Each path is a new rotation, seen through one point. The rows after it are directions, each followed by how far the rotation turns it, in degrees per step (0 if it stays put).
Each turn is a multiple of 5 degrees from 10 to 175, or 0.
Each row of a path follows its step; steps can be skipped.
Rotation 1:
step 0: [ 10 -13   2   7  14  -4   9  -1 -14   1   7 -12   2  -8 -44   6  24 -14
  38  18  26 -13  -2   0  -1 -20 -18   8  34  40  24  -8]
step 1: [ 18  -7  -4  24  16  29  11   2 -32  -7 -10 -19 -12  -7   1  27  42 -25
  27  19  20  12 -19  19   0  23  12  -3  20  15  18  -9]
step 2: [ 13  18 -18  17  10  26  21  26 -12 -26 -23   5  -6 -29  38  19   6   0
  18  22   7  -3 -25  21  22  -2  11 -14   5  -4  -9 -36]
step 3: [ 17   3 -19 -27  16  15  25  27  -5 -36  16  14  18 -25  17  13 -27  -4
  14  21  -4 -34 -11 -13  33   1 -14 -20  -2  13 -13  -7]
step 4: [  4 -15  -7 -23  -1   0  -9  17 -33 -16  26   4  21  -7   2   7  -3  18
   9  -4 -21 -20   1 -14  30  20  17 -26  23  46   2  25]
step 5: [ 14  -7  11  20   8 -20 -23  38 -31  -6  16  25  -1   1 -17 -12  23  32
  21  -9 -28   5 -12   0   7 -10  17  -6  24  39   3  -9]
step 6: [ 14 -18  17  20  32 -17  -4  11 -15 -17  21  42  -5  10 -11 -13  38 -22
  16   5   8   2 -23  11  -4 -22  -9 -17 -11  19  12 -28]
step 7: [-10  -9   1  12  25  -4   7 -23 -22 -13 -23   2  11   6  17  -5  31 -32
  -7  -3  28 -29 -33  14  24  -5 -17 -27  -3  28  20 -20]
step 8: [ -7   2  -5  22  23  -2  13  -1 -29 -10 -39 -30 -12 -19   2   5  -5   6
  13  -3   1 -45 -25   4  26  11 -30   0  16  20 -10 -13]
step 9: [ -2 -12   2  -6  15  -5   4   4 -41 -32  10 -22 -30 -31 -13  22 -21  -1
  43  17   1 -20   3  19   0   3  -4  -9   7  13 -33   1]
step 10: [ 16  19   4 -31 -10  -7  -9  -8 -37 -20  17   8  11 -25 -10  25   0  -2
  35  20  10   3   7  34  16 -12  28 -14  30  14   5 -11]
step 11: [ 38  41  13   3  20  15   7  14 -16   0  13  32  15  -4  -5   7  10  10
  27  13  -2 -12  -2   8  23   4   4  -6  30  12  49  -3]
[  5   1 -16  -3   3  14   4  -1   3   4   4   2   1 -10   7   7   0   3
   9   2   1   1   1   5  -2  -4   4   9   9  -8   5  10]	40
[  3  -4  -9 -20   1   0   4 -11  -1  -2   1   1  11  10 -10   2   0  -9
   0  -1   8   2  -4  -5   0  -1   4   1   2   3  -4  -6]	110
[  4  -6   1  -1   7   7   3   5  -9   6  -8 -11  -8  13  -1   1   2  10
   3  -3  -6   3  -3  -6 -10   7   4   3   7   6  -7   5]	95
[  1  -4   1 -12  -2 -14  -3   6  -1   8   6 -10   1 -14  -8  -7   6   1
   7  -2  -5  -3  11  -1  -5   2   3  -6   7  -3  -1   1]	70
[  7  -7  -6  -3   8  -2  -6   3  12   5  -3  -3 -11  -1   9  -4   4  -2
  -3   0  10   3  -2   2   1  11  -3   1  -1   2  12 -14]	65
[ -5   0   4 -13   9  -4 -13   8  -3   0  -1  -5   2  -3   6  14 -16   1
  -1   4  -3   3  -2   2   9   2   0   5  -2  -4  -5   0]	60
Rotation 2:
step 0: [ 29   3 -13 -23  -1  -8  11 -15 -16   4  -8 -27 -11  -2  47   2  19  17
   5 -30   7 -45   2  -3  -8  -7   1  -9   9  -9  31   4]
step 1: [-12  15  -1  18  36  -5 -11 -14 -15  14  11  38   1 -14  32   9 -26   7
  29 -32  21 -15  -4   4 -18  14  -4  10  -4  19  17   1]
step 2: [  9  -9 -17  -8  16  -3  14 -22  16 -27 -15  17   5 -18   7  -6 -13   0
  16 -22  27   2 -44  17  20  12   8 -17   4 -42  -2  14]
step 3: [ 15   3 -35 -20  10 -11  -1 -27   1  30 -17 -10   3  -8   8  21  -3  -3
  11  -9   6 -37  23  -2 -10  -1  -6 -29  21 -11   4  37]
step 4: [  6  16   4  -2  10  -1  -7  10 -27  14 -13  14  -3  -2  20   9  -5 -28
  33 -26  39 -12 -28 -27  -8  -9 -25  25  14  10   5  17]
step 5: [ 12 -11  19 -12  29   0  24 -23  19   4  19  -4  -2 -38  26  -8   5  18
   2  -6  18 -11 -36  -3  -2  20 -21   8   0 -32   7  20]
step 6: [  8  15 -13   0  38 -18 -11   3  18  26   3  13  -8 -20 -13  10 -21  -7
  22   6  14 -41   6   1  14   9  14 -21 -18  -5 -13  34]
step 7: [ 28   3   0 -26  21 -23   0  13 -12   7 -36 -16   5  -2  11  -3  -4 -30
  22   8  36  18 -33  -4 -18 -19  -5 -14   2  -4   4  21]
step 8: [ 25 -13  13 -23  19  15 -12 -17   5  11   4 -14   1 -13  27 -12   2  13
 -10   2   3 -53 -20 -28 -37  -7  -9   4  -4  -5  21  11]
step 9: [  5  21   4   4  36 -34   2  16  -5  18  26  14 -18 -12  15  -4 -23  -8
  10 -16  21 -37 -17  24   9  -8  16  16 -24  -2  13  -8]
step 10: [ 22   3 -13  -8  29 -25 -13 -27   9 -15  -6  -7   1   1  12  -3  -8  -1
   6   5  28  22 -40  22 -23  23   9 -38 -18  -7  11  15]
step 11: [ 14   0 -25 -39 -13   4 -23 -14   8  11 -20  15   6  -2   6   4 -12  -4
  12   2  10 -51  -7  -4 -33 -14  27  -4   9 -18  18   9]
[-10 -10   4   0  -2  -8   2   4  -2  -3   3   5  -2  -1   6  13  -7 -16
  -3  -5   5   7  -6   0   2  -7   2   0  -5  12  -5   2]	135
[  4  -4 -17  -7   3   6   0   8  -1   2 -10   2  17   3  -6   2   1 -10
  -5   3  -4   3   2  -2  -2  -9   1  -9  -1  -4   2   6]	90
[  6   3  -3   0  -3  -3   7   3   0   8   2  -8  -7   5  -1   2  -2  -1
 -12  -9  -2 -13   8  11  15  -3  -3  -4  -8  -1  -4   6]	120
[ -3  -1   6 -11  -1 -13  11   2  -2  14  -5  -1   4  -8   3   1   2   2
   2   2  -8   9   1  13   0  -4   2   5   8  -5   6  -5]	160
[-5  5 -9 -1  8  5  4  0 13  2 -4  5 -4 -7  2 -7 15 -5 -2 -5  1  4 -1  9
 -4  8  9  2 -6  8 -9  0]	90
[  7  -2   5 -14 -15   3  -2   0   4   7 -10   2  -4   4   4  -3   5   0
   4  -6  11   2  11  -7  -7  -3  -6   0  -4   8   3  -3]	95
[-10   1  -4   0  -1   2   2   2  10   7   4  -7  -3   8   8 -10  -9   2
   9  -5   1   2  -6  -3  -2  -5   6  -1   0  -2  11  17]	0
Rotation 3:
step 0: [  5  34 -37   1  -6  -4 -11 -17  14   8  37   8  11   4 -13  -2  15  16
  -3   5   6  10 -10  -4  -4   4  18   9  14   7   7 -29]
step 1: [-29  22 -14 -35  15 -12  -7  -3   3  -5  -1 -12  12   7   9  -8 -22  17
  -9   6   2   5 -22 -26   9 -17   0   9  -2 -22   1 -28]
step 2: [  0  16 -17 -26  -5  17  10  17 -14  12 -34   2  -1  -6   7  17  -7  -6
  -9  23   9   4 -25 -14   6  17  -7 -12 -36  14  -3 -22]
step 3: [ -1 -18  17  -2 -12  12   2 -21  14  -5 -24 -25  -5 -13 -24  -9   6  13
 -17  27  13   5   7 -10  17   0   5   1 -39  25  -7  -5]
step 4: [-10 -30 -19   4 -14   1 -30 -18  40   2   9   9  -7   5 -13  -1   4  -7
  21  19   1 -19   2   6  -4   2 -16   1 -19  20  25  -2]
step 5: [-15  17  -9   2  -9  -2 -20  -7  -4  -9  21 -33 -11  35  -2 -14   1   0
   0  17 -11 -25   2 -12 -13  -9  -6 -20  14  13  33   7]
step 6: [-28  23 -12 -26  -2   8   8   8  -1  10   6   4  14  33  -5 -18   3  11
   3  14   1 -20 -12  22 -17  11  22 -26  -4 -11 -14  18]
step 7: [ 11  15   2 -15 -17  13  -4  -7 -15   5  -6  -4  41   9 -17 -24  -2 -17
  -4   9  10  25 -35   5 -14 -12  24  12  -2  10  -9   2]
step 8: [ -3 -24 -15  -8  -5   0 -18  13  -3  12  -5 -33  21   2  18 -19   1  -5
   4   8  31  10  -7  17   7   6 -13  35 -16  -9  -8 -17]
step 9: [  5 -33  -5 -11   8  -3   5  10 -21  -9  28 -20   1 -20  19  11  -8 -15
  -1  20  11  -2   1  -1 -20   8   5  -4 -30  19  25 -16]
step 10: [-21   5  14  19  27   3  -2  13  -2 -13  22  -9  15  -1 -23  11  24  -6
   0   7  20 -31  15  -5  11   9  14  -6 -33   4  16   1]
step 11: [ 11  25  -4  -1  16 -21 -21   7  15 -11   3  22  11 -10 -21 -24  18  19
   5   1   2 -16  -5  -5 -33   6   3  10 -16  12  21  17]
[-15 -10  -5 -13   0 -11  -6   7   7  -3  -7   4   3  -3   2   3  -2   9
   0  -3   0  -5   7   6   2   4   2   4   0  -5  -6  11]	155
[ -2  -1   7  -3   3   7 -14  -6   1   9  13   7   0 -11   0  -5   5   1
  -1   4   3   1  -9  -8   8   1  -3   5   5   4  -7  11]	100
[  1  -4  -9  -7   0  -4  -7   6  -4  -4  18  -7  -9   3   2   6 -10  -1
   9   2   1   1   2  -5   3 -10  -8  -6   3  -6  -3  -6]	90
[-10   2  -4  -1 -16   5   1  -7   9   6  -8   4  -4   3  -3   0  -6   4
  -5  12  -9   4   2  -9   7  -1  -5  -8   3   2   0  -6]	25
[ -1  -2   3   0  -1   4   7  -6   8  -1  10   5   2  -2  -7  11  -2   2
   0   5   5   0   2   8   5 -12  21  -1  -1   2  -5  -2]	110
Rotation 4:
step 0: [ 16   6  -5   0  26  -1 -14  16  47  -7 -26  -2 -16   5  -4   7 -27   6
  -9  12 -50 -15  12  17  12 -33  -9 -11 -25 -13  10   1]
step 1: [  9   0  14  -9  17  24   3  20  -9 -23   4 -25  10 -36 -32  -8 -40  10
  -3  -2  26 -23  14  18 -11  18   0  -3   1 -24  28 -30]
step 2: [ 11 -34  34  14  -7 -19 -30  44   0  -9  22  28  16 -10 -14   5   8 -20
  -7 -15   1   6  -9  14  -6 -31  -5 -19   6   9  32   9]
step 3: [  3  32 -27  -6   3   7 -10  14  13 -10  22  21   3 -11 -24  19 -14  20
 -29  -5 -28 -28 -18  11  21  14 -21 -13 -14  -6  14  45]
step 4: [  6  -5   9  16  29   8  16  11   7  -6 -28 -36   0  -1  -6  -1 -27   0
   6   5 -12 -18   5  15  31 -36  11 -25 -28 -25  39  -4]
step 5: [ 29  -6  12   3  -4  23 -26  28  13  -1  10  -2   8 -29 -18   2 -19  -7
  -4   2   4 -34  26  18 -49 -12 -22   5  25 -12  21 -16]
step 6: [ -7  -6  24  -8   7 -21 -33  45  -7 -33  13  30  -4  -8 -38   1 -20  20
 -10 -24  -1   9 -13   2  19  -9  -3 -11 -20  21  10  10]
step 7: [ 12   2  -5  -4  15   0  14  -3  19  -7  21   2  21 -17  -6  12  -2 -11
 -33  17 -29 -14 -25  37  18  11  -1 -37 -10 -32  34  19]
step 8: [ 11   2   0  37  11  27  -2  33  -7   6 -13 -28   7 -10 -14  -3 -24 -12
  14 -15   1 -37  15 -19  16 -27 -12   5  -4 -14  38  27]
step 9: [ 21   4   4  -7   3   2 -36  22  31 -13  -7  17 -14  -4 -13  22 -18  27
  -9  -9  -3  -6  20  27 -35 -39 -16 -26  -7   0  11 -25]
step 10: [ -9 -12  23 -25  16  -9  -9  29 -17 -27  13   2   5 -33 -46  -8 -24   6
 -20  16 -10 -15 -14  30  20  21   6  17 -14   0  17  -1]
step 11: [ 28 -11  18  29  -5 -10   9  19   2   1  29  -2  28  -6   5  -3 -10 -15
  -9 -20  -9  -6 -12   4   9  -5   0 -57   6 -22  38  25]
[  3   2  -6  -5  16  -6   6   2   1  -1  -5   6  -4   7   6  -6  -9   4
  -5 -14   1   4  -3   3 -14   1  -1   6  -4   1  -1  11]	120
[ 11  -1   8   2   1   0  -3   3  -2  -5   7   5   1  10  -5  -6  -3   5
   1   5   1  -9   2  -1  -8  -1  11   9  -9  -7 -10 -14]	85
[ 4 -1 -1  3 15  0 -3  1 -9  0  4 19 11  3 -2  2  8 -5  1  0  0  1 -6 -4
  9 11  1 -9  6 -1 -1  1]	85
[ -8   0  -9  -3  -1  -6  -3  -2   4 -17   2  10  -5   5  -2   4   1   9
  -9   2  -6   0   8 -11   5  -6 -11  -1   0  -1  -5  -4]	115
[  0  -5  -8 -10   7  -5  -8  12  -3   4   1   0  -4  -8  -1   1   7   4
  10  -2   7   7  12   5  -4   3  -1   3   3   1   5 -15]	90
